Rotation paths and how fast each direction turns (degrees a step)
Each turn is a multiple of 5 degrees from 10 to 175, or 0.
Each row of a path follows its step; steps can be skipped.

step 0: [-3, -367, 401, -343, -226, -274, 113, -223, -87, -264, -462, -497, 84, -199, 353, 407, -126, 206, 51, 208, 148, -35, 112, 12, 308, -96, 307, -428, -28, -63, 135, 136, -215, 133, -74, -231, -120, -24, -84, -178, -257, 15, 402, 11, 66, -134, 90, -160, -10, -245, 387, -76, 195, -350]
step 1: [6, 217, -44, 79, -13, -391, 396, 265, 149, -324, -421, -115, -218, 100, 334, -83, 223, 76, 123, 85, -515, 264, -544, -26, -204, -36, -223, 183, -190, 145, 222, -172, 231, -226, -90, -178, -107, -44, -233, 178, 206, 273, 127, -132, -1, -111, 286, 19, 240, -553, -208, -9, 172, -170]
step 2: [-551, 64, -1, 329, 13, -288, 268, 10, 50, -129, 170, 99, 10, -166, -116, -58, 0, -69, 158, -27, -112, -392, -134, -106, 367, 93, 33, -394, 473, 306, -23, -83, -10, -133, -46, -14, -186, -103, 22, -82, -233, -72, -95, -370, 254, 0, -565, 284, 539, -81, -472, -19, 212, 186]
step 3: [-241, 2, -153, -71, 58, -62, 370, -488, -63, 263, 191, 239, -199, 48, -31, -146, 162, 184, -247, 57, -40, -314, 329, -283, -144, -212, 161, -256, 143, 81, 174, 4, -226, -89, 467, -205, 496, -39, -164, -259, 110, 20, -110, -180, -280, 113, 89, -618, -93, -171, -124, 314, 396, -197]
step 4: [4, -153, 195, -1, 69, 207, 40, 172, 144, -228, 137, 24, -38, 39, 24, 85, 391, -116, 113, 111, 209, 259, -76, 176, -76, 57, -504, -675, -148, -144, 276, 407, -370, 23, 146, -162, 88, -296, -100, -369, 331, 32, 530, -134, 68, 308, 76, 231, 76, -14, 426, 135, 237, -142]
step 5: [60, 293, 168, 149, -108, 606, 342, 30, -44, -370, -21, -27, 0, 308, -364, 14, -3, 261, -170, 280, -236, 549, 30, 77, 122, -139, -39, 55, -312, 19, 208, -631, 82, -478, -178, 183, 45, -309, 279, 31, 13, -118, -6, -98, 22, 129, -41, 50, 407, -85, -140, -76, 235, -98]
step 6: [-552, 234, 221, 367, -149, 42, 79, 300, -344, 37, 89, -155, 114, -122, -145, -133, -87, 162, -235, 384, -205, -207, 253, 47, -140, 465, -254, -330, 364, 138, 173, -77, -25, 7, -267, -125, -17, -235, -290, 280, -113, -196, -268, 112, 79, 172, 142, -372, -17, 424, -55, -29, -152, 412]
step 7: [-363, -267, 196, -320, -139, 26, -113, -485, 79, 215, -189, -157, 607, 163, 54, 102, 225, 118, -13, 213, 94, 258, 221, -489, 77, 411, 127, 113, 305, 162, 23, -3, -211, -320, 88, -261, -106, -6, -30, -262, -6, 190, 88, 141, -68, -234, 302, -130, -209, 340, 129, 178, 354, -268]
step 8: [94, -409, 103, 175, 131, 219, 269, 445, -71, -234, -151, -100, 271, 215, 350, -174, 83, -350, -286, 25, -207, -19, -426, 96, 15, 63, -151, 14, -363, 244, 272, 502, 334, -160, -213, -44, 120, 53, -48, 46, -276, 213, 422, -175, -76, -81, 200, -35, -261, 171, -45, -51, 366, -378]
step 9: [28, -144, -219, 407, 136, -124, 125, -224, 169, -428, -47, -421, 6, 546, 126, -226, -99, 275, 120, 56, -188, -378, -147, 176, 30, 269, 3, -98, 255, 227, -283, -309, 62, -220, -116, 399, 59, -261, 324, -15, -78, -111, 215, -153, 104, -285, -136, -81, 533, 78, 50, -315, -160, -192]
step 10: [-284, 223, -427, 95, 328, -122, 310, -173, -191, 286, 3, -29, 67, 57, -130, -252, 20, 267, 220, -3, -27, 3, -194, 53, -293, -32, 72, -470, 148, 385, 82, -277, -234, 265, 320, -332, 275, 18, -350, 267, -326, -218, -51, 89, -419, -334, 143, 58, -229, 187, -242, -306, 157, 122]
Speeds:
[-49, 67, -93, 99, -167, -1, 43, 11, -12, -23, 59, -6, 12, 31, 72, -3, -20, 62, -64, -83, 6, -141, 60, -6, 21, -14, 53, 17, -26, -109, 43, -17, 53, 116, -50, 44, -65, -19, 33, -43, -78, -124, 54, 18, -24, 2, 92, -74, 38, -18, 93, 99, 25, -32]
120
[55, 4, -6, -46, -21, 80, 40, -60, 28, -34, -54, 118, -17, 127, 125, 97, -128, 7, -40, 1, 110, 48, -35, -135, 8, -63, 28, -22, 40, 31, 13, -81, 79, -81, 113, -38, -36, -37, 22, 67, 36, -53, -113, 12, -97, -49, 27, -42, 31, -9, 7, -17, 9, -22]
160
[98, -82, -26, -40, -127, -67, -82, -40, 47, 163, -74, 42, 123, 11, -33, -45, 21, -5, -62, -33, 72, -13, 12, -33, 60, -3, -14, -35, -59, 9, 97, 72, 9, -18, -40, 8, 38, -62, -107, -129, 11, 11, -7, -109, -98, 15, -55, -82, 9, 26, -43, -19, -18, 68]
90
[64, 4, 20, -37, -12, 28, -98, -85, 25, 63, 63, 2, -8, -70, 88, 73, -50, 27, 49, 43, -2, -69, -28, -4, 2, 12, -19, -30, 63, 55, 53, -120, 45, -33, -16, 66, 27, -72, 99, -65, -11, 6, 105, -63, 167, -66, 51, 57, -75, -14, 31, 0, 102, 159]
155
[-83, -110, -38, -65, -52, 32, -4, -50, 43, -110, -63, -27, -5, 5, -126, 30, -100, -36, 107, 83, -23, -83, -20, -31, -51, 0, 54, 0, -69, 18, 86, 26, -56, 103, 78, 19, -24, 52, -45, -68, 85, -45, -87, -73, 20, 18, 128, 40, -120, 41, -4, 32, 2, -19]
100
[22, -97, -111, -17, 15, 20, 46, -105, -29, 148, 99, -55, -45, 30, 42, 35, -34, -36, 25, 22, -26, 83, 56, 0, 19, 16, 37, 35, 142, -32, 33, 61, -72, 50, -56, -94, 45, 30, -111, 90, -23, -105, -75, 15, 96, 1, -21, -2, 44, 65, -34, 96, 63, 14]
95
[-33, 73, -30, 122, -7, -6, 15, -64, 73, 90, 29, 37, 104, 1, -73, 51, 52, -62, 27, 2, 85, 91, -81, 7, -45, 9, -36, 14, -57, 21, -49, 23, -9, -8, -83, -114, -98, 64, -3, 49, 85, -13, 55, -62, -73, -87, 105, 124, -13, -98, 72, 42, 70, 15]
115

step 0: [52, 416, 237, -176, -358, 355, -73, 319, -93, 242, 171, -54, -28, -61, 304, -43, -249, 148, 56, 133, -32, -351, 651, -120, 36, -384, 39, -23, 123, -390, 127, 234, 17, 62, -57, -184, -31, 106, 414, 38, 211, -135, -34, 272, -170, 425, 42, -116, 147, -60, 56, -80, -4, -21]
step 1: [206, 29, 481, -229, -152, 145, 289, -134, -57, 99, 476, -314, 61, -338, -52, 184, -80, 111, 197, 197, 8, -4, -118, 461, -123, 360, 235, -242, -67, -245, -30, 256, 120, 30, -144, -111, 207, 239, 161, 70, 132, -360, 96, -82, -205, 166, 188, 311, -81, -140, -307, -115, -330, -220]
step 2: [32, 58, 0, 345, 55, 251, -251, 0, -130, 247, 346, 43, 342, -70, -562, -215, -58, -321, 275, -173, 341, -336, -20, 277, -2, 392, -85, -366, -279, -274, 90, 34, -113, 5, -51, -155, -112, 93, -202, 182, -151, -215, -376, -47, 252, -30, -325, 63, 14, 108, -143, -45, -273, -13]
step 3: [114, 297, -176, 119, 164, 311, -348, 106, -353, -95, -46, -185, -60, 218, -152, 187, 15, 170, 326, 154, 24, -658, 149, -72, 222, -213, -2, 150, 185, -294, 313, -56, -284, 384, -262, -119, -201, -60, 134, -5, -116, 147, -104, 104, 66, 392, -10, 100, 160, 17, -350, -11, -160, 332]
step 4: [13, 237, 11, -611, -141, 129, -31, 96, -136, -12, 70, 84, 245, -139, 40, 376, -104, 158, 99, 317, 42, -379, 175, -90, 50, -384, 150, -274, -90, -244, -127, -114, 137, -31, 73, -448, 351, 74, 155, -50, 61, -447, 74, -85, -262, -5, 299, 227, -225, -69, -373, -165, -8, 263]
step 5: [-209, 2, -191, -38, 194, 137, 47, 277, -5, -52, 349, -395, 284, -70, -64, -149, -83, -84, -161, 79, 421, -3, 236, 480, -90, 340, -73, -111, -181, -152, -113, -140, 37, -302, -55, -314, 72, 159, 8, 153, -33, -643, 339, -19, -101, 80, -100, 309, 259, 277, -189, -48, -219, -194]
step 6: [203, 110, -281, 46, 438, 145, -515, 13, 58, 122, 476, -257, 22, 35, -243, 183, 101, -114, 112, 48, 110, -48, -34, 349, 75, 158, -536, -298, -90, -26, 497, 76, -182, 249, -52, 14, -295, 114, -88, 11, 27, 90, 181, 196, -39, 20, 6, -106, -57, 197, -98, -82, -386, 401]
step 7: [-112, 289, -68, -184, -206, 65, -221, 274, -298, -94, -117, -16, 177, -207, 226, 148, 30, 85, 209, -72, 148, -58, 39, -268, 389, -392, -2, -349, 109, -443, 181, -226, 61, 97, 77, -50, -229, 17, -10, -41, -402, -55, -125, 314, -181, 96, 193, -291, -69, -57, -198, -35, -621, 347]
step 8: [-374, 193, 112, -429, 102, -30, 15, 121, 22, -115, 193, 46, 191, -192, 446, 223, 54, 65, 3, -138, 13, -358, 207, 273, -104, -39, -12, 192, 117, -530, -199, 64, 75, 42, -38, 63, 99, 168, -4, 95, -230, -505, 469, -99, 152, 72, 181, -146, -75, -13, -541, -91, -90, -305]
step 9: [-171, 209, 200, -282, 199, 393, -352, -77, -26, 157, 367, 164, 52, -109, 15, -33, -27, -610, 64, -162, 41, -5, 335, 307, -77, 456, -422, -57, -97, -258, 200, 55, -89, -134, -12, -103, -183, 177, -61, 214, 314, -321, 195, 105, -375, 101, 77, 167, -23, 43, 221, 91, 7, -120]
step 10: [7, 73, 153, -89, -2, 575, -301, 129, -263, 18, 195, -235, -241, -111, 131, -296, -58, 1, 147, -58, 243, -67, -414, 273, 89, 236, -94, 12, -46, -97, 329, 1, 22, 108, 263, 88, -205, 109, 104, -245, 16, 121, -350, 230, -25, 352, 314, -15, 47, 13, -160, 203, -617, 308]
Speeds:
[30, -50, -148, 54, 35, -60, 17, 84, 60, -11, -46, -50, 62, -95, 12, -11, 114, -11, -40, 57, 3, -9, 20, -56, -115, -93, 17, -58, 3, 35, -19, 95, -107, -130, 85, 29, -132, -13, 23, -45, 41, -30, 112, 15, -28, 2, 12, 51, 3, -42, -10, -71, -57, 81]
45
[59, 38, 78, -19, 20, 80, 83, -2, -63, 28, 119, -17, -116, -62, 13, 21, -37, 21, -37, 88, -53, 23, -42, -13, 54, -78, 45, 43, 93, 15, 5, -27, -100, 0, -51, -10, -35, -51, -61, -105, -3, -44, -57, 33, -154, -71, 58, -48, -2, -70, 80, 27, -12, 165]
115
[-67, -35, 27, 84, -60, 3, -30, -62, 83, -42, -1, -67, 103, 46, -1, -2, -37, 82, -13, 21, -139, -55, -8, 129, -54, 40, -35, -73, 57, -83, -20, -2, 33, -73, 26, -36, -47, -119, -100, -8, 73, -17, -31, -94, -124, -17, 119, -18, 22, 86, 42, 22, 17, -63]
95
[-16, -17, 68, 63, -5, -114, 68, -74, -59, 68, -64, -19, 11, 5, 23, 40, 1, -65, -61, 30, 71, 25, 113, 114, 27, 72, -41, 5, 102, 44, 24, 43, 12, -46, 43, 58, 89, 35, -100, 114, 28, -154, 9, -77, 57, 1, 6, 34, 17, -99, -25, 26, -3, 129]
100
[-27, 26, -58, 32, 16, 91, 80, -80, -98, -74, 64, 86, 96, 31, -39, 5, 39, -57, -219, -16, -15, -46, -82, 37, -119, 59, -6, -43, -18, 132, 97, 2, 38, 32, -70, -3, -17, 64, -14, 5, -1, -21, -8, 35, -58, 30, -39, -20, -11, -55, 41, -26, -77, -77]
95

step 0: [242, 121, 98, -369, 48, 84, 33, 275, 111, 61, 235, 383, -95, 66, 23, -162, -31, -70, -171, 41, -168, 562, 181, -168, 153, 38, -97, -58, 469, -107, 373, -153, 217, 64, -321, 233, -341, -153, -227, 83, 296, 230, -631, -79, 92, 204, 112, -245, 190, -57, -385, -39, 201, 413]
step 1: [153, -116, -84, 142, 25, 54, 93, 335, -242, -176, -202, 242, 58, 275, 64, 73, 11, 52, -107, 66, -156, 368, 118, 383, 88, 44, -52, -89, -1, -56, 4, -22, -285, -491, 89, 204, -92, 356, 393, 573, 423, 354, -53, 249, 460, 146, -395, 141, 236, -128, -268, -365, -174, -2]
step 2: [93, 242, 145, -28, -207, 211, 219, 35, -185, -179, -169, 91, 11, -96, -252, -246, -46, -256, 409, -147, 212, 6, -76, -371, -357, -125, -16, 307, -423, -40, -42, -192, -275, -242, -130, -219, -47, 351, -20, 82, 222, 160, -242, 493, -75, -78, 306, 379, 159, -209, -491, -188, 67, 510]
step 3: [283, -85, 347, 242, -54, 82, 5, 546, -261, 388, 224, 123, 348, 359, 26, 88, 545, 39, 46, -276, -359, -283, 45, -443, -100, 12, -118, 142, -243, 130, -60, -436, -89, -96, 179, 136, 137, -228, 435, 42, -129, -256, -248, -7, 110, -52, 288, 32, 49, -83, -117, -135, -218, 120]
step 4: [-323, 226, 579, -17, 101, -257, -55, 69, -439, -82, 146, -20, 162, -389, 319, -75, 139, 323, 113, -380, -11, 83, 44, -250, -333, 176, -86, 80, 95, -81, 22, -90, 74, -186, 11, 32, 533, 321, 125, 101, 140, -395, 224, -86, -13, 384, 29, 228, 472, 131, -181, 51, 194, -360]
step 5: [-122, -16, -193, 69, 179, 194, 198, -149, 54, 300, 392, -458, 556, -379, 400, -337, 133, 26, 206, -334, 121, 123, -107, -133, 79, -41, 55, -105, -33, 190, -377, -153, 136, -54, -182, -309, 317, -213, -15, -17, -116, 89, 93, 144, 56, 32, -73, -289, 18, 342, -230, -685, 85, 9]
step 6: [-152, -378, -301, 146, -72, -60, -148, -123, 35, -20, -17, 469, 317, -320, -202, -36, 22, -183, -59, -130, -219, -233, 216, -178, -20, -15, -242, 380, 287, 303, -202, -78, 303, -107, -169, -286, 386, -341, -190, 4, 160, 180, -148, -22, 223, 62, -87, -552, 551, 212, -117, 328, 22, -207]
step 7: [-140, -204, 322, -476, 301, -109, -51, -89, 422, -233, -62, 27, 92, -83, 326, -238, 160, 92, 93, 134, -166, 334, 373, 151, -150, 137, 52, -106, 388, 524, -322, -57, -335, -56, 230, -17, 136, 268, 63, 72, 286, 390, -173, -117, -35, -172, 79, -457, 161, 240, 159, 137, -152, 316]
step 8: [-211, 58, 230, 173, -19, 224, 421, -44, 125, 68, 303, -49, -171, -11, -321, 124, -84, -230, 279, -166, -149, 147, 116, 468, 226, 20, -54, -11, -116, 133, -106, -152, -201, -365, 160, 233, -79, 133, -462, -585, 349, 205, -98, 15, 446, 30, -395, -228, 406, -83, 23, -53, -43, 381]
step 9: [134, 35, -91, 375, -4, -22, 110, 97, 204, -123, 225, 183, -248, -14, 216, 254, 363, 48, -57, -285, -269, 598, 229, -24, -246, -117, -411, 99, -71, -298, -98, -39, -294, -182, -153, -41, -25, -142, -305, -71, 86, 387, -558, 54, -412, -79, -77, 180, -37, -315, -273, 254, -374, 151]
step 10: [133, 30, -128, -55, 229, -349, -129, 165, -175, -166, -106, -35, -124, -116, 205, -89, -24, -137, 394, 36, -456, -8, -115, 340, -62, -198, -285, 225, -334, -481, 354, -592, -529, -255, 84, 302, 324, -27, 390, -33, 392, -69, -28, -35, -38, -143, 39, -136, -1, -129, -28, -219, -174, -35]
Speeds:
[-86, 29, -11, 58, 106, 8, -16, -91, 92, -98, 19, -86, -107, 35, -24, 19, -67, -16, 17, 26, -97, -6, 82, -119, 85, -31, -133, -3, 137, -16, 48, -27, -22, 2, 24, -44, -58, 24, -16, 2, 19, 42, -38, 36, 59, 76, -101, -68, -62, -37, 75, 1, -63, 78]
40
[40, 47, -8, -126, -67, -36, 46, -4, 123, -55, 17, 39, -37, 14, 109, 108, 121, 98, 38, -14, 64, -61, 21, -49, 91, -50, 32, 0, 61, -7, -8, -64, -82, 8, -44, -21, -14, 29, -111, 70, -2, -18, 74, 19, -113, 16, 77, -75, -63, 5, -100, -65, 45, 68]
155
[-72, -25, 15, -13, -66, -122, -22, -80, -110, -111, -6, 59, -49, -4, -88, -3, -32, 84, -51, -13, -75, -100, 61, 26, 50, 58, 55, 100, -54, 19, 54, 52, 54, -74, -48, -71, 14, -23, -112, -82, 103, -82, 78, 26, 28, 38, -29, 41, 60, -83, -87, 9, -8, -3]
160
[-103, 51, 166, 21, -19, -125, 16, 65, 35, 133, 3, 66, 20, 41, -66, -91, 50, 0, -18, 112, -7, 19, -26, -74, 27, 51, 61, -117, 31, 82, 87, -85, -63, 70, 34, 36, 27, 3, -30, -46, 114, 12, 10, -9, -2, 33, -21, -26, -91, -1, 9, 53, 42, -61]
95
[38, -110, -14, 8, -55, 53, -8, 20, -18, -65, 94, 101, -17, -22, -98, -82, -18, -31, -12, 3, 49, 47, -15, 53, -20, 128, 35, -38, 72, 74, 95, 41, -101, 15, -3, -36, -92, 121, -88, 94, -90, -1, -18, 55, 33, -56, 15, -149, 57, -17, 26, -49, -70, -21]
55
[18, -121, -20, -16, 62, -35, -5, 24, -20, 36, 36, -80, 48, 119, 106, -25, 67, 99, -83, 15, -76, 65, 44, -10, 15, 75, 73, -43, -51, 91, -96, 38, -22, -15, 57, -125, -55, -73, 32, 26, -19, 35, 21, 13, -28, -71, -71, 46, -116, -86, -19, -74, -114, 15]
170
[-11, -86, -114, 49, -14, -34, -48, -104, -81, -23, -6, 41, -10, 9, -84, -28, 110, -41, 15, 43, 71, -55, -34, -42, -89, -58, -91, 19, -20, -41, -20, -18, -40, 30, -17, 27, 80, -49, -55, 16, 61, 147, 6, 162, -24, -71, -33, 29, -132, 93, -39, -50, -20, -53]
95
